(in the rows, 128 means zero)
One turn moves each row of this set onto another row. After a few examples, where does it send each row asked below?
J_167: [122 136 139 161 120 136 111 119 118 120 121 106 161 111 103 154 115 119
 131 140 133 118  99 117 148 131 145 134  74  94 108  94 139 102  99 126
 101 120 166 143 126 102 126]
J_252: [122 139 161 140 116 128 113  79 117 116 114 101 159 120 106 136 135 135
 143 128 162 126 101 124 141 131 134 125 110  81 102 101 123 129  96  97
  97 110 166 126 108 131 132]
J_904: [126 147 136 123 116 112 131 144 129 119 124 125 163 104 138 171 121 129
 135 120 151 139 105 136 132 116 141 129 106 129  99  97 134 127 108 109
 119 129 162 163 132 126 142]
J_721: [129 132 148 157 130 119 122  79 122 118 130  95 149 124 113 138 132 128
 153 126 160 147 106 121 127 134 127 125 118  88 109 107 119 139 109 100
 102  99 152 123 107 133 132]
J_868: [127 131 159 158 117 121 133  84 108 111 118 111 152 109 120 147 136 133
 152 146 172 132  99 131 134 146 124 126 104  92  93  94 127 122 106  84
 105 119 148 116 101 126 140]
J_653: [127 138 143 170 112 143 135 124 112 122 130 124 148 126 103 158 117 138
 137 130 144 117 100 128 148 123 138 123  75  97  94  92 138 107  88 138
  96 124 162 134 117  88 137]
J_694: [117 155 132 136 100 121 134 123 108 119 104 100 130 127  70 160 130 133
 139 131 139 125 127 153 143 155 120 117 104  81 103 104 102 110 119 117
  87 116 142 132 101 117 132]
J_533: [101 157 121 138 114 128 109 113 111  96 108  93 131 119  85 164 127 140
 145 137 124 122 119 161 126 153 127 114 119 103 103 112  94 114 117 110
  95 130 142 140 116 112 128]
J_830: [105 148 114 131 124 120 116 121 114 109 107 107 132 116  86 164 130 141
 135 127 120 125 121 155 142 147 115 104 124  88 109 100 101 118 125 105
 102 102 158 140 114 120 133]
J_63: [135 133 149 145 110 139 128 115  89  90 123 133 133 148  90 156 123 153
 170 129 130 129 142 127 138 150 114 152 121 110 112 101 103 102  84 112
 100 132 136 151 132 120 129]
J_148: [150 145 144 162 134 123 114 155 105 107  86 129 146 112 138 174 116 149
 122 130 144 146 107 145 143 139 125 119  91 124 117 126 105 120 104 138
 117 130 143 138 128 121 144]
J_760: [150 162 134 163 139 114 100 141  87 117 112 109 140 108 136 168 117 143
 130 137 138 144 111 144 145 143 126 124 105 104 115 130 104 105 109 134
 117 134 151 133 120 134 153]
J_759: [131 128 175 135 116 147 121 129 126 146 119 103 139 135 128 182 133 138
 166 127 158 107  99 139 146 165 108 124 118  98 131  96 126 131 114  99
 115 124 162 134 133 116 111]
J_393: [135 137 178 135 110 141 127 133 117 140 126 104 130 129 137 174 135 137
 171 127 157 121 109 140 141 155  90 136 109 106 136  97 132 119 131 102
  95 127 161 148 119 113 123]
J_491: [134 129 152 164 126 135 132 130 110  82 122 138 144 133  95 170 119 137
 167 131 135 136 121 137 132 144 107 164 120  94 112 100 102 103  89 102
  86 139 136 155 144 125 126]
J_910: [122 139 139 129 111 116 111 140 124 127 105 126 151 116 147 178 118 132
 139 110 155 138 126 140 145 118 129 139 116 137 112 109 127 149 118 109
 121 128 145 155 130 117 149]
J_576: [163 143 140 162 123 117 117 161  93 127 105 117 145 108 129 183 119 144
 126 121 148 143 111 150 152 144 123 124  95 123 115 138 100 106 112 120
 114 130 148 148 112 115 144]
J_147: [111 143 127 130 124 123 119 115 109 111  99 112 135 114  69 168 137 149
 142 132 127  97 130 144 145 145 124 116 113  90 112 109  94 104 119 108
  99 116 149 132 116 111 126]
J_611: [153 152 150 158 108 118 136 153 110 123 109 136 150 142 123 172 135 139
 162 117 148 151  95 120 126 137 135 154 139 113 139 100 101 141  95 125
 114 123 160 150 123 112 153]
J_212: [148 147 151 167 112 140 136 113  99  93 122 127 128 145  96 158 127 160
 181 142 128 127 127 146 145 150 121 152 116  99 113 104  98 110  85 114
  86 125 143 142 132 130 131]
J_906: [136 109 163 158 138 131 123 108 117 142 113 132 153 139  81 158 117 145
 149 146 144 114  94 133 136 165 129 114 125 107 141 101 102 130 106  87
 103 138 152 123 112 110 130]
J_230: [122 125 162 140  88 136 122 128 118 140 130 113 122 133 126 170 136 140
 187 122 148 102 105 144 149 157 119 130 113 110 128  97 130 137 112  99
 106 120 161 148 112  99 127]
J_176: [140 113 153 170 157 116 120 110 112 125 113 137 141 133  88 175 117 147
 142 139 131 126  90 140 124 164 136 106 128 110 132  96 113 130 122  96
  97 128 153 131 104 110 127]
J_633: [157 159 141 164 139 108 120 143  92 106 115 126 147 113 123 183 113 148
 134 129 138 143 124 153 143 149 126 131  98 117 124 142 104 101 108 130
 101 135 146 146 133 130 140]
J_662: [118 133 141 164 118 139 132 126 113 118 123 127 140 115 109 142 106 144
 152 146 133 111  86 135 147 129 138 122  77 107  93 101 140 102  90 126
 108 123 158 151 113 101 136]
J_780: [117 131 164 158 114 115 125  86 112 122 129  96 154 133 119 136 133 128
 139 139 156 132  93 132 132 139 141 127 109 102  81 103 114 137 116 107
  96 104 152 131 118 129 130]
J_587: [145 152 133 122 111 111 132 132 121 120 113 130 160 117 146 178 119 138
 145 107 158 134 124 147 138 116 135 147 119 121 101  99 124 131 115  92
 128 126 145 154 128 122 147]
J_708: [143 157 159 156 108 108 129 139 120 123 121 120 149 141 122 189 127 132
 163 114 161 153  94 121 134 154 126 145 128 117 152 110  95 147 103 122
 118 113 154 145 134 105 143]
J_539: [153 170 146 160 112 112 127 140 115 122 109 137 142 145 124 173 123 133
 142 121 156 160  92 117 127 137 142 150 131 112 141 107  96 129  91 124
 115 125 152 141 122 102 145]
J_164: [136 129 153 150 109 120 132  75 114 124 119 111 149 125 139 137 127 133
 142 131 170 132 102 134 140 131 131 130 108  86 107 102 130 129 104  89
  90 109 152 130 108 128 132]
J_995: [136 129 147 133 122 112 113 140 123 139 121 120 158 114 138 171 124 136
 147 113 149 143 112 127 128 115 139 124 116 125  94  94 122 134 128  95
 126 136 150 164 130 130 147]
J_568: [127 124 172 138 105 134 128 130 116 136 120 113 135 126 135 168 137 151
 178 125 151 113 106 153 158 164 102 128 121 109 126  91 131 122 106 106
 117 135 166 133 107  94 119]
J_838: [156 153 134 174 126 125 120 159  85 115 103 122 151 114 122 177 113 153
 145 121 139 138 113 146 145 143 119 132 100 112 122 140 107 108 109 134
 115 123 149 147 119 113 159]
J_664: [122 116 150 164 135 115 135 104 113 137 111 124 142 137 103 170 115 163
 146 145 136 121  88 148 119 175 131 119 113 107 141  88  99 140 121  96
  97 141 148 138 116 107 129]
J_981: [126 138 134 156 122 135 132 131 114 115 126 115 147 118 112 154 114 114
 133 132 133 112  83 127 155 141 131 138  85  98 110  96 143 101 102 142
  99 116 154 147 130  90 146]
J_30: [145 115 148 157 130 132 136 116 124 128 105 134 138 139  87 167 112 146
 149 148 138 128  89 139 127 161 131 116 135 121 144  92 102 122 106  90
  94 145 141 140 105  98 128]
J_928: [126 139 148 150 136 133 121 108  96 104 112 132 137 133  85 172 128 139
 165 138 128 129 127 136 144 142 107 157 117  96 123 103  89 106  86 113
  97 138 134 151 145 131 118]
J_683: [144 158 146 161 118 102 119 143 119 119 108 123 148 148 111 197 122 141
 156 115 141 149 100 131 127 145 139 150 133  90 139  96  91 148 105 124
 120 119 144 138 129 108 150]
J_272: [123 119 154 156 123 121 129 102 116 131 104 140 135 138  82 163 116 145
 145 134 137 125  92 133 136 177 136 116 137 112 126  92 118 114 118  86
  99 144 141 145 118  95 141]
J_957: [139 148 136 134 115 118 128 146 114 129 118 130 159 112 150 167 125 134
 153 107 153 127 122 145 133 112 136 139 120 119  97 113 142 127 117 107
 119 132 158 157 123 125 152]
J_274: [153 159 149 164 113 113 125 144 123 111 100 130 145 146 130 174 123 137
 148 119 154 156 121 123 135 138 142 153 126 117 140 105  95 151 107 133
 104 126 150 131 136 117 137]
J_350: [116 151 125 140 103 123 122 123 105  98  98 108 129 119  83 169 125 135
 138 132 135 112 120 151 151 140 117 116 111  96  99 114  95 101 124 112
  97  96 140 140 109 103 124]

J_148 -> J_910
J_838 -> J_957
J_830 -> J_721
Now these:
J_653 -> J_568
J_694 -> J_868
J_491 -> J_981
J_30 -> J_350
J_147 -> J_252
J_664 -> J_533
J_212 -> J_662
J_587 -> J_539
J_633 -> J_904
J_683 -> J_760
J_759 -> J_928

One turn moves each row of this set onto another row. After a few examples, where does it send each row asked below?
J_531: [136 129 118 126  95 133 119 119 109 129 131 136 120 125 123 154 138 129
 113 102 110 130 123 138 160 143 132]
J_321: [140 131 118 133 108 123 121 128  93 129 141 133 122 114 124 151 133 136
 109 103 114 133 124 145 153 143 128]
J_873: [128 133 126 148 107 117  99 127 137 123 118 117 149 142 128 123 113 123
 106 118  87 135 123 117 156 121 113]
J_831: [127 138 134 149 141 121  89 120 130 144 122 112 146 132 122 104 119 131
  95 125  96 151 130 121 141 130 120]
J_355: [127 137 147  98 116 112 115 131 117 104 116 125 121 133 135 129 129 133
 112 147 129 123 116 122 127 109 156]
J_802: [110 123 119 128 124 115 145 131 127 128 126 107 132 115 137 131 118 133
 152 135 124 156 155 142 110 112 121]
J_566: [105 133 115 129 137 125 138 124 122 131 123 102 121 106 134 109 138 149
 122 157 130 124 139 143 107 117 130]
J_547: [129 144 129 104 103 106 118 111 131 130  99 118 141 129 139 129 119 148
 114 110 104 154 176 122 113 123 129]
J_630: [103 134 106 137 137 121 131 123 129 135 122 101 130 114 139 108 128 141
 127 162 126 134 154 147 116 110 126]
J_915: [109 128 126 120 131 124 149 128 118 125 125 106 118 102 130 120 139 149
 131 141 131 130 134 138  99 123 129]
J_523: [122 138 113 124 135 136 122 112 125 101 134 127 106 127 149 124 108 120
 115 156 134 124 142 127 152 117 148]
J_535: [127 135 155  94 103  98 115 124 123 118 101 119 134 131 141 130 126 149
 120 124 111 145 137 119 115 116 143]
J_737: [139 128 115 143 102 110 113 146 108 118 138 121 142 126 125 141 118 128
 117 103 103 139 119 135 154 129 122]
J_115: [139 150 114 120 117 142 121 115 149 122 111 112 122 120 130 130 110 140
 125 114 115 138 181 124 116 135 106]
J_861: [133 152  96 120 117 129 121 107 134 130 111 121 134 128 131 128 115 133
 102 116 114 143 192 130 120 122 125]
J_514: [106 128 107 137 130 116 134 128 131 134 124 103 135 119 141 120 118 133
 142 151 124 150 161 146 118 107 122]
J_580: [122 137 135 134 136 143 102  90 120 145 113 131 122 131 121 113 136 135
  84 119 106 140 131 123 145 147 127]
J_501: [136 138 129 130 131 135 115 106  97 148 134 134 114 111 121 136 142 141
  93 113 116 137 132 143 146 151 131]
J_836: [136 129 118 139  89 119 111 135 123 119 128 125 139 135 127 147 123 124
 118 108  96 130 121 129 163 128 121]
J_130: [132 146 113 113 129 134 118 127 121 103 128 129 115 131 127 128 125 118
  98 153 138 111 132 130 134 107 151]
J_996: [135 138 127  97 104 117 116 120 149 127  99 103 131 122 139 120 128 159
 127 110 111 139 157 127 112 137 115]
J_565: [132 150 107 133 134 151 125 110 137 109 128 124 109 122 136 131 100 121
 119 138 126 130 174 125 136 125 123]
J_468: [112 123 128 120 124 119 153 132 121 124 126 108 123 107 132 131 129 141
 145 131 128 146 142 137 101 121 124]
J_386: [132 131 123 151 118 109  97 141 127 125 129 110 154 136 124 118 111 125
 110 115  94 147 122 123 147 123 118]
J_400: [134 153  88 125 130 143 121 115 130 115 125 126 122 130 125 127 118 117
  93 138 132 121 170 133 130 115 136]
J_11: [129 141 137 138 147 134  98 102 115 156 125 123 126 120 119 113 134 139
  86 124 107 146 135 132 140 144 127]
J_845: [125 127 134  88 105 101 114 122 136 118 105 107 128 127 152 112 135 159
 124 128 118 132 125 129 129 129 139]
J_290: [121 138 134 147 131 129  95 106 135 137 110 120 141 141 126 106 119 129
  89 124  91 140 128 114 148 131 116]
J_285: [119 125 127 102 121 110 117 118 124 105 122 119 116 129 157 112 125 139
 118 151 130 126 117 129 147 119 156]
J_140: [129 133 127 124 117 144 114  96 107 141 123 138 112 124 121 137 144 136
  96 108 115 135 128 135 152 153 135]

J_468 -> J_802
J_580 -> J_140
J_321 -> J_737
Now these:
J_565 -> J_523
J_400 -> J_130

One turn moves each row of this set onto another row. After a few examples, where does it send each row asked below?
J_435: [102 128 115 135 139 144 140 140 135  97 133 128]
J_606: [108 113 129 125 131 152 155 120 135 118 121 130]
J_408: [124 120 129 121 131 132  92 141 108 125 122 108]
J_519: [102 121 135 133 147 135 151 129 127  99 137 131]
J_929: [131 124 129 133 143 129  87 131 119 118 131 120]
J_526: [140 118 137 115 126 110 111 147 136 141 133 132]
J_818: [124 141 152 101 141 125 124 130 131 139 135 130]
J_899: [107 113 127 140 117 148 152 129 134 107 117 135]
J_850: [115 131 129 140 149 136 100 135 116 116 124 102]
J_419: [141 119 143 127 126 134 126 105 124 137 109 144]
J_699: [129 109 135 147 122 139  98 131 117 104 115 122]
J_794: [104 145 146 117 105 124 132 117 142 126 118 139]
J_314: [135 138 131 123 150 124 128 111 104 125 115 145]
J_553: [107 138 148 135 129  91 130 132 137 125 119 142]
J_506: [140 107 130 130 132 126 122 107 110 133 112 138]
J_813: [123 124 113 141 136 104 123 157 110 124 134 124]
J_494: [126 137 128 127 139 124 136  96 123 129 125 148]
J_940: [129 106 128 140 127 146 100 148 122 124 119 116]
J_980: [117 120 130 128 133 161 146 134 144 109 114 132]
J_163: [119 127 139 119 140 121 134 105 118 136 108 155]
J_740: [117 110 126 138 132 149 102 139 124 106 106 114]
J_405: [ 98 120 141 133 115 103 129 140 133 140 136 140]
J_453: [102 128 111 145 114 120 120 160 128 116 114 139]
J_990: [ 92 149 138 138 125 119 128 128 130 100 107 139]
J_264: [114 148 125 122 121 119 123 153 147 138 110 119]
J_347: [124 135 137 113 107 107 114 149 122 111 116 150]
J_106: [100 116 121 134 132 130 151 140 139  98 122 119]
J_69: [113 143 146 110 130 117 107 158 118 128 125 143]
J_139: [111 149 122 126 118 110 139 156 126 125 129 115]
J_379: [134 115 128 138 129 136 134 107 114 146 122 139]

J_526 -> J_453
J_435 -> J_494
Now these:
J_264 -> J_405
J_699 -> J_980
J_990 -> J_818
J_606 -> J_506
J_419 -> J_940
J_69 -> J_139
J_314 -> J_850
J_106 -> J_163

